In the data rows, the value 128 means zero.
Some points:
[124, 129, 98, 162, 69, 12, 121, 169]
[151, 85, 167, 110, 179, 126, 152, 106]
[140, 158, 126, 84, 108, 215, 122, 114]
[146, 82, 129, 118, 193, 72, 148, 97]
[126, 112, 52, 132, 70, 14, 100, 104]
[161, 107, 135, 87, 171, 176, 127, 77]
[140, 124, 144, 143, 202, 182, 143, 118]
[153, 156, 144, 137, 219, 156, 117, 137]
[142, 72, 127, 113, 139, 39, 155, 108]
[157, 183, 138, 117, 151, 208, 114, 148]
[148, 144, 167, 111, 53, 197, 98, 136]
[122, 111, 64, 141, 145, 6, 117, 112]
[110, 143, 187, 177, 131, 116, 130, 199]
[116, 143, 129, 143, 8, 149, 132, 161]
[95, 120, 119, 148, 0, 145, 113, 130]
[146, 170, 163, 158, 55, 177, 121, 182]
[139, 130, 148, 151, 150, 53, 163, 186]
[148, 84, 137, 58, 128, 125, 134, 79]
[123, 139, 176, 140, 174, 143, 151, 173]
[125, 173, 106, 114, 31, 196, 94, 130]
[95, 90, 109, 137, 207, 124, 129, 73]
[156, 128, 137, 108, 195, 178, 138, 102]
[160, 103, 103, 106, 188, 53, 148, 104]
[37, 101, 79, 184, 155, 100, 94, 85]
[100, 182, 98, 122, 130, 219, 123, 124]
[67, 158, 148, 126, 80, 148, 145, 175]
Along one direction, these points spread out more than along any other. For each point below, how far along it does it lie, from 0 to 99? The average is 50, and the first point in the table lies past the average.
[161, 107, 135, 87, 171, 176, 127, 77] 51
[151, 85, 167, 110, 179, 126, 152, 106] 59
[140, 124, 144, 143, 202, 182, 143, 118] 50
[125, 173, 106, 114, 31, 196, 94, 130] 25
[124, 129, 98, 162, 69, 12, 121, 169] 61
[67, 158, 148, 126, 80, 148, 145, 175] 36
[95, 90, 109, 137, 207, 124, 129, 73] 65
[116, 143, 129, 143, 8, 149, 132, 161] 31
[142, 72, 127, 113, 139, 39, 155, 108] 71
